In the data rows, the value 128 means zero.
A hidden rule labels the rows of this table. It goes by one to three of the table's principal directions, not those with the most spread.
[181 117 171 153  91 128  87 175 168  89 148 172 138 148 163 149 134 114 142 160  97 150 154 153 152 150 165 135 131 140 118 138 123 109 145 130 131 109 170 112 144 119  53 147 146  84 123 118] 5
[114 155 169  90  96 143 100 148 128 120 148 136 151 130 145 118 125 153 104 140 147 149 148 135 157 128 156 155 144 181 140 116  83 122 107 114 107 119 122 142  84 154  66 155 115 128  91 173] 3
[102 167 111 114 125 144 126 102  78 140 121  92 158 105 117 120 100 150 143 132 142 123 119 117 113 110 124 134 124 155 147  91 101  99 106 120 152 142 100 131  85 129 136 140  89 133 110 185] 4
[134 113 126 147 130 139 127 156 139 121 122  91 115 128 138 132 148 123 133 121 134 139 136 129 125 137 125 122 137 124 114 138 121 127 134 124 127 120 128 126 127 120 108 123 121 122 130 122] 2
[121 113 144 115 108 131 137 118 120 128 115 118 119 106 143 121 123 132 105 126 136 139 131 113 127 139 116 125 130 142 133 116 129 140 130 130 113 114 124 127 118 148 125 119 140 134 142 144] 1
[129 128 114 174 146 116 106 150 135 100 199 143 136 175  91 135 116 122 166  98 125 147 126 135 154 150 132 121 100 135 108 130 148  98 144 131 115 155 154 111 140 104 114 140 120 144 125  90] 1
[157 137 152 107 125 163 158 110 124 136  54  98 145  64 155 120 129 136  70 160 127 148 161  94  93 135  94 139 148 114 169 153 120 186 121 133  99 122 106 142 145 159 184  86 141 139 149 126] 5
[132 102 133 165 138 126 118 140 168 119 174 114 138 121 103 103 144 125 111 122 134 142 139 149 139 137 105  96 119 133 112 142 153 117 167 121 116 143 142 126 128 108  82 119 106 148 109  90] 0
[162  89 131 149  92 137 121 152 152 127 107  86 130 117 141 118 159 119 154 133 115 128 131 138 102 131 112 110 159 124  90 154 131 108 153 133 170 127 130 114 132  98  94 133  98  83 131 147] 6
[118 157 121 107 132 144 121 106  90 130 108 139 151 124 134 140 109 128 122 140 123 143 129 118 123 122 143 141 117 137 142 106  95 124 100 121 116 125 126 122 122 121 154 129 131 140 122 153] 6
[151 136 155 134 133 167 126 106 153 130 123 109 162  74 112 110 124 119  91 167 114 149 138 141  88 147 114 116 122 127 152 143 144 141 147 136 122 137 122 122 154 115 118 107 120 137 120 121] 5
[114 147 100 125 137 111 111 117  70 118 156 156 142 160 128 136  97 127 137 133 125 116 127 122 141 109 170 140  94 148 159  59 115 126 121 105 115 107 109 132 111 162 136 133 153 148 140 153] 4
[140 112  92 161 171 135 136 129 114 133 101  90 115 128 107 150 130 124 148 108 125 133 135 104 122 123  98 107 116  96 129 150 130 118 124 126 123 138 136 127 135 123 162 114 107 127 135  97] 3
[147  99 141 161 117 151  83 158 132 119 137 105 135 166 131 151 138 111 123  99 133 179 142 153 147 151 141 136 125 156 102 132 102 103 145 115 110 125 176 103 131 115  69 122 105 123 123 126] 5
[151  99 180 122  89 119 131 157 176 116 166 186 110 143 147 133 146  98 112 129 107 160 114 153 112 179 159 137 137 125 106 144 168 157 159 164 116 132 139 104 184 110  98 128 197 122 168 103] 2
[158 122 125 161 131  94 139 128 179 113 141 179  99 146 156 145 140 103 153 138 107  98 103 171 124 135 142 128 116  91 116 147 184 123 157 148 166 124 156 116 173  95 107 123 165 115 142  77] 4
[177 178 101 173 173 173  79 145  97  95  97  95 165 147 125 181 101 126 176 161 109 134 165 125 130 117 156 152 104 123 169 129  77  91  93  99 132 109 154 125 127 136 123 136  81  95  99 133] 5
[168 131 123 152 157 158 109 128 148 124 127 118 171  99  97 126 130 121 136 161  98 144 150 132 107 128 117 102 117 107 139 144 129 109 131 127 131 147 140 115 149  97 122 122 101 108 109 104] 0
[131 149 136 135 119 116 124 127 124 101 172 163 129 168 123 149  99 113 136 107 123 145 110 137 123 160 152 166 111 132 132 121 156 138 143 141 116 144 134 112 172 129 154 133 161 146 161 113] 3
[146 162 179  77  85 102 131 114 134 109 141 246 127 161 176 152 102 114 131 156  98 121 107 158 103 138 204 185 130 131 165  86 154 153 109 161 150 108 121 107 168 142 135 140 207 109 168 159] 2
[ 95 108 133 121 125 111 123 163 116 122 184 146 106 185 117 142 137 131 143  69 156 156 119 133 143 143 155 137 128 151 106  97 127 122 116 134 107 132 128 109 112 133 105 139 140 140 146 136] 5
[143 131 108 137 146 136 115 142 154 128 102 101 125 128 128 141 151 138 168 131 124 109 135 133 140 104 119 114 139 106 106 156 107  88 106 115 161 126 147 126 116 100 103 145  82  79  93 125] 6
[102 133 110 157 155 110 129 150 130 150 163 125 125 125  96 114 136 145 146 132 142  93 129 131 162 104 122  92 122 128 122 117 124 111 132 119 147 144 124 149  85 129 109 136 107 128  99 105] 2
[104 137 140  78  83 109 163  85  95 156  76 141 115  88 176 109 114 135  88 156 134  90 109 120 111 104 129 144 147 139 151  98 124 162 129 129 151 103  89 153 106 163 159 122 160 136 147 181] 6
[159 118  94 157 155 101 127 153 151 101 146 162  91 177 143 158 147  95 191 130  82 121 110 135 125 130 168 110 100  72 110 136 161 108 134 138 152 122 130 107 178  79 122 140 180 108 152  83] 4
[151 182 197 120 101 180  81 127 143 101 128 132 195  92 151 121 105 152  82 187 135 161 180 151 144 134 151 155 128 187 176 107  79 119 110 106 111 106 152 125  95 151  58 125  91 120  77 168] 4
[103 122 129 104  93  89 119 143  77 125 139 169  96 185 160 160 102 128 142  95 124 144 111 115 166 119 172 154 123 151 130  82 105 108 119 126 126 123 123 131 100 154 122 162 165 128 154 165] 0
[ 98 108 134 127  94 103 139 131 112 143 105 123  77 147 161 148 127 132 127  88 154 125 104 129 161 132 116 139 142 147  98 139 117 115 132 134 138 121 150 137  97 137 110 141 128 131 131 143] 0
[159 108 103 126 142 143 120 135 118 134  97 114 132 136 129 149 142 111 139 119 105 156 132 114 113 130 128 126 127 103 117 149 115 121 124 127 116 138 132 118 156 109 142 126 136 113 142 117] 3
[102 109  89 131 148  96 142 151 100 154 149 134  98 167 123 140 149 131 158  83 149 116 106 128 139 112 138 120 126 122 108 114 129 118 121 132 134 142 111 136 103 128 122 135 140 139 138 121] 5
[114 140 116 148 110  96 129 125 126 113 155 147 110 156 148 146 112 121 158 110 133 107  99 151 143 129 144 142 116 131 109 102 147 103 143 127 164 128 142 113 131 111 119 140 138 122 140 128] 3
[155 113 114 170 143 130 113 159 142  61 186 140 135 184 131 142 137 100 145 101 137 154 143 145 113 170 149 153 107 128 110 122 159 153 145 122  80 100 147  94 184 122 127 106 155 155 163  89] 5
[152 110 155 192 139 160 114 141 168  94 159  99 148 124 111 118 137 112  85 122 142 177 162 141 129 176  99 115 109 141 117 164 150 152 173 121  77 128 166 108 162 115 110  82 115 175 129  70] 6
[ 86 155 124 134 118 115 109 105  88 127 164 151 143 146 112 137  85 135 149 111 129 143 108 135 156 120 142 123  99 160 126  76 110  71 117 126 145 150 145 111  90 101 118 154 106 145 108 157] 1
[113 110 139 118 118 122 146  68 156 166 126 126 132  84 114  89 130 136  75 116 149 120 104 146 130 134  73 109 123 141 116 156 165 132 164 137 127 154 144 134 129 120 113 103 118 161 113 110] 3
[139 109 103 140 138 119 151 100 139 153 114 110 122 103 112 120 136 117 135 127 124  95 103 137  91 122  99 112 129  98 120 142 169 132 155 137 164 142 116 125 155 116 153 112 124 115 148 114] 2
[149 105 143  73 135 153 143 137 151 173  71 120 132 112 121 116 170 132  96 121 125 147 138 120 101 125 107 142 179 107 127 189 112 166 105 151 108 152 118 147 145 133 152 119 124 116 124 124] 5
[111  95 120 114  79  76 146 129 118 150 113 150  86 155 159 125 138 123 140 107 132  85  93 139 139 108 128 137 157 132  95 137 140 127 153 136 169 122 120 149 112 137 124 152 141 118 142 153] 1
[111 106 111 116 103  71 143 162 124 143 122 156  61 182 167 159 145 123 173  92 127  92  94 133 158 107 160 141 150 108  95 112 130 115 124 135 175 121 126 133 117 132 124 157 164  87 158 135] 2
[141 139 176 169 152 211  80 119 144 122 134  59 194  42  91 113 114 152  44 171 151 197 197 124 154 152  81  84  94 182 161 154  82 106 142  90  59 129 165 133  85 141  41 102  53 157  54 113] 3
[112 142  83 173 141  99 104 158 108  91 206 138 133 191 110 146 114 127 198  92 140 119 114 143 157 129 151 135 102 142 100  99 132  78 132 115 138 138 140 115 113 105 103 160 111 134 119 119] 5
[109 116 137 113 129 126 137 146 107 153 130 138 110 144 121 143 134 127 125  98 117 178 122 102 136 135 140 108 124 120 119 117 111 121 115 144 118 163 115 114 121 107 145 130 155 137 150 125] 2
[142 126 100 138 146 137 150 147 136 126 113  91 124 110 121 122 152 117 138 144 126 100 131 111  97 131 115 126 145  92 115 159 138 166 138 123 127 122  97 142 161 130 176 119 137 116 148 104] 6
[116 122 131 129 113 127 122 136 122 134 113  89 113 126 142 120 132 141 126 124 141 121 132 126 147 111 124 124 139 146 128 120 108 112 131 113 145 117 121 142  87 144  95 136 102 121 112 157] 2
[121 109 117  83 103 111 161 130  93 153  75 118 105 118 158 129 139 136 131 120 119 123 123  87 108 102 127 126 157 108 130 110 114 143 111 134 147 127  80 137 113 144 177 132 152 105 166 168] 1
[132 168 155 163  87 137  84  99  93  95 150 134 156 142 152 142  64 123 130 150 125 136 126 154 149 144 165 158  89 188 161  62 118  94 148 111 149 103 159 106 111 148  86 127 120 136 127 176] 2
[122 161 163 150 130 145 100 159 146  94 218 150 156 167 105 127 119 132 126 110 149 173 139 149 147 173 158 150 106 169 128 117 133 129 133 132  91 147 144 106 136 123  88 126 134 162 122 109] 2
[111  98 113 147 126  82 125 184 143 116 188 153  86 192 111 141 148 128 193  86 129 111 112 132 155 122 148 110 136 117  83 128 145  96 131 137 153 137 127 122 115 112 101 169 129  99 135 115] 6
[140 114 120 163 131 146 138 143 130 116 110  70 106 117 137 131 138 104 134 137 113 136 128 117 101 145 126 112 125 106 121 135 138 141 154 126 139 115 111 120 154 113 143 110 139 129 156 118] 5
[ 95 131 114  71 120  83 177  94 126 145 148 193  94 139 126 127 125 119 160 103 113 106  65 125  88 129 143 131 128  92 113 106 181 133 110 173 161 152  90 108 163  94 185 147 189 126 172 138] 6
[ 97 132 131 123 138 127 146  83 111 142 138 135 136  83 111 106 106 133  92 143 139 119 120 126 117 125 108 105 105 140 151  99 145 138 134 129 116 124 116 133 113 138 139 112 133 164 123 131] 0
[ 91 147  91 101 120  95 144 117 103 146 114 114 108 144 147  98 133 143 156 131 138  61 103 127 141  80 142 137 144 130 128  95 116 128 116 113 173 113  86 160  86 143 142 144 125 130 116 171] 4
[ 89 122 106 141 142  83 165 105 152 152 150 132  76 142 105 111 132 126 130  98 148  68  81 141 143 122 101 120 126 106 106 157 183 145 161 138 154 145 123 152 141 130 159 124 139 155 135  86] 2
[ 99  89  95 151 147 105 138  98 119 151 159 104 124 133  94  90 139 137 113  89 168 100 116 138 132 111  88  98 112 145 114 114 161 130 161 114 123 129 123 133 102 145 117  98 102 171 126 119] 2
[129 105 110 141 160 159 114 140 129 122 115  80 143 115 106 122 152 135 132 122 145 142 157 122 120 120 103 102 132 131 115 141 101 114 106 110 104 110 140 122 105 118 107 120  73 125  95 131] 1
[161 130 154 154 141 171 132 127 163 119 101  83 134  77 113 119 129 116 114 174 109 126 148 122  90 150 111 112 132 105 150 156 145 155 142 135 135 115 125 124 164 132 144 102 118 107 136 111] 5
[109 114  90 102 120  95 152 100  92 163  74 125  87 123 152 139 124 120 140 129 111  87  92 117 121  85 131 119 133 101 128 115 124 115 127 125 172 120  99 149 113 131 156 146 143 112 141 158] 4
Which label does each new row get?
[136 147 163 112 128 153 109 122 153 137 104 135 157  94 128 123 123 145  91 152 117 162 156 128 161 123 112 122 134 138 143 153  93 110 111 126 110 149 161 138 108 115 101 134  99 127  78 119] ~ 5
[ 96 149 139 105 126 120 134 106 140 142 140 140 139 112 116 100 127 157 115 131 158  92 126 139 145 108 113 129 138 149 130 119 125 130 112 123 138 127 128 141  93 144 121 130 100 132  96 143] ~ 1
[120 115 115 113 141 145 150 116 124 145  96 102 123  85 126 129 143 127 125 127 127 144 122 111 100 130 102 103 133 107 114 139 122 123 110 138 125 135 118 119 129  97 145 123 124 123 127 129] ~ 1
[142 140 111 156 140 106 114 139 119  80 154 160 107 187 141 169 106 111 174 117 113 123 122 135 133 134 167 151  98 116 138 110 147 113 125 124 132 104 140 112 154 131 131 142 152 124 150 117] ~ 0
[134 121 135 203 167 145 106 154 168 111 154  94 122 129  94 127 132 119 115 133 128 144 155 137 170 146 106  92 103 121 120 163 130 119 160 111 106 134 174 132 133 112 102 110  98 150  97  57] ~ 4
[ 81 134 104  52  78  92 150  96  65 171  86 144 114 135 158 112 118 136 139 123 124  84  86 110 124  83 148 149 159 138 117  80  97 130 105 128 171 124  80 147  93 140 177 158 148 116 145 212] ~ 1
[151 153 111 164 138 137 103 109 130  92 150 129 146 145 122 139 104 102 157 156 106 107 118 152 107 137 157 139  94 123 137 112 148 116 147 114 148 105 137 107 169 114 127 126 130 122 134 127] ~ 2
[ 88  88 127 106 112 114 156 108 103 163 120 122  98 117 122 121 133 125 100  87 138 158 101 107 123 135 102  99 126 132 102 127 134 127 139 143 115 151 113 123 115 112 144 125 146 160 148 137] ~ 0
[150 142 127 148 116 117 102 162 112  63 174 167 118 202 153 178 105  98 175 120 112 142 124 143 117 156 200 175 107 132 133  90 139 126 126 126 123  93 133  97 170 134 122 147 171 114 171 138] ~ 4
[151 172 183 103 101 162  99  95 132 122 111 157 188  86 143 115  91 138  79 187 110 150 156 142 131 132 142 154 125 164 180 105 103 133 119 125 118 123 148 127 124 146 109 120 122 127 103 158] ~ 6
[140  75 175 133  68  99 125  98 149 112 144 186  85 162 154 152 101  84  87  92 115 161  90 159 129 186 131 156 114 146 107 149 189 142 191 157 107 119 180 103 193 134 108 124 188 151 181 111] ~ 0
[108 140 136  94 128 111 138 140 142 131 164 170 124 151 116 111 135 128 128 122 129 115 115 133 131 132 152 147 142 125 124 117 140 159 117 142 117 137 112 133 144 134 152 137 163 137 139 120] ~ 3
[158 110 165 168 145 164 119 161 190 101 136 101 132  97 122 131 153 129 115 137 136 166 165 141 123 161 101 103 131 124 121 170 138 123 132 136 107 123 164 111 137 106  74 110  97 118 105  87] ~ 0
[147 128 123 145 160 157 108 130 146 124 127 113 166 102 109 120 137 132 111 143 134 142 157 141 136 130 104 120 125 133 133 148 113 121 122 117  97 131 160 134 124 120 103 117  91 136  87 100] ~ 1
[108 130 133  97 180 165 150 119 155 179 127  98 160  80  54  88 160 156  93 115 151 146 144 108 108 123  75  95 148 113 130 168 123 151  99 142  98 183 109 136 120 116 165 104  85 145  98  99] ~ 2
[135 165 178 132 116 203 105 132 125 107 119  78 187  89 120 122 116 146 104 146 147 188 170 120 105 160 118 139 135 170 143 121  84 127  99 124 106 128 140  97 113 119 119 106  76 129 108 165] ~ 3
[ 99 130  79 101 133 123 127 116  99 152 115  87 130 125 122 108 143 145 155 120 145  89 111 124 126  87 124 120 139 136 111 114 101 100 110 105 155 121  95 145  84 127 114 151  91 116  99 175] ~ 4
[129 163 117  94 151 158 109 116  77 146 104 132 181 114 116 134 112 148 118 148 121 156 154 105 126 100 142 133 120 141 167 100  70 115  80 113 105 142 111 135  95 137 145 133 108 133 102 162] ~ 3
[110 141 105 171 141 135 134 165  93 112 145  94 130 141 118 145 125 134 155 106 148 145 142  99 141 140 119 119 120 131 107 120 105 124 121 118 115 139 125 120 110 116 162 123 114 143 138 113] ~ 5
[118 118 121 118 141 131 135 125 147 163 115  94 129  95 108  93 148 136 109 144 124 107 130 125 134 104 109  99 143 115 129 133 124 134 139 120 143 142 109 151 113 128 126 123 112 122 109 121] ~ 5
[125 130  99  94 128 115 156 108 101 139 109 146 131 114 147 131 131 120 137 133 119 113 107 123  86 113 139 136 133 105 133  98 137 140 113 137 142 125  92 122 142 118 169 127 161 123 157 148] ~ 0
[152 128 130 183 141 125 120 182 157 105 148 130 109 152 127 157 140 118 172 126 112 141 137 130 148 148 134 114 124 105 105 163 134 106 136 139 140 143 154 120 142  95 110 141 128 107 126  80] ~ 6
[150 126 173 110 145 169 113 146 167 123 145 130 162 135 104 129 146 145  80  93 163 193 165 139 126 164 107 162 146 152 138 175 123 156 109 139  56 152 160 119 144 147 106 103 102 149 113 100] ~ 2
[119 118 140 167 150 146 116 137 174 122 188  97 132 126  84 102 142 130 115 102 146 163 129 142 148 166  98  98 106 143 103 162 154 114 159 132 100 160 151 117 134  97  78 115 106 167 102  79] ~ 2
[ 74 134  55 109 162  85 134  97  85 149 141 132 106 166 112 121 121 139 153  89 154  75  93 127 165  85 125 133 111 129 115 102 121 109 112 104 128 125 120 154  94 141 148 146 121 157 108 133] ~ 6
[157 134 173 170  72 135  77 165 126  56 149 131 117 169 186 174  92 110 147 133 106 186 144 143 162 167 175 156 106 170 130 109 110  80 148 119 127  96 170 103 126 123  44 159 136 114 132 155] ~ 1
[146  93 109 164 126  68 122 147 152 107 152 183  76 191 142 154 126 101 164 106  95 111 106 139 174 130 142 121 110  98 102 150 168 109 165 136 139 129 166 132 160 115 117 150 172 121 147  71] ~ 5
[108  77 134 126  86  77 146 125 131 142 122 149  64 151 159 128 136 114 132 108 125  97  93 139 139 119 135 113 137 127 102 118 157 125 160 138 166 105 127 132 118 137 105 139 159 118 156 144] ~ 4
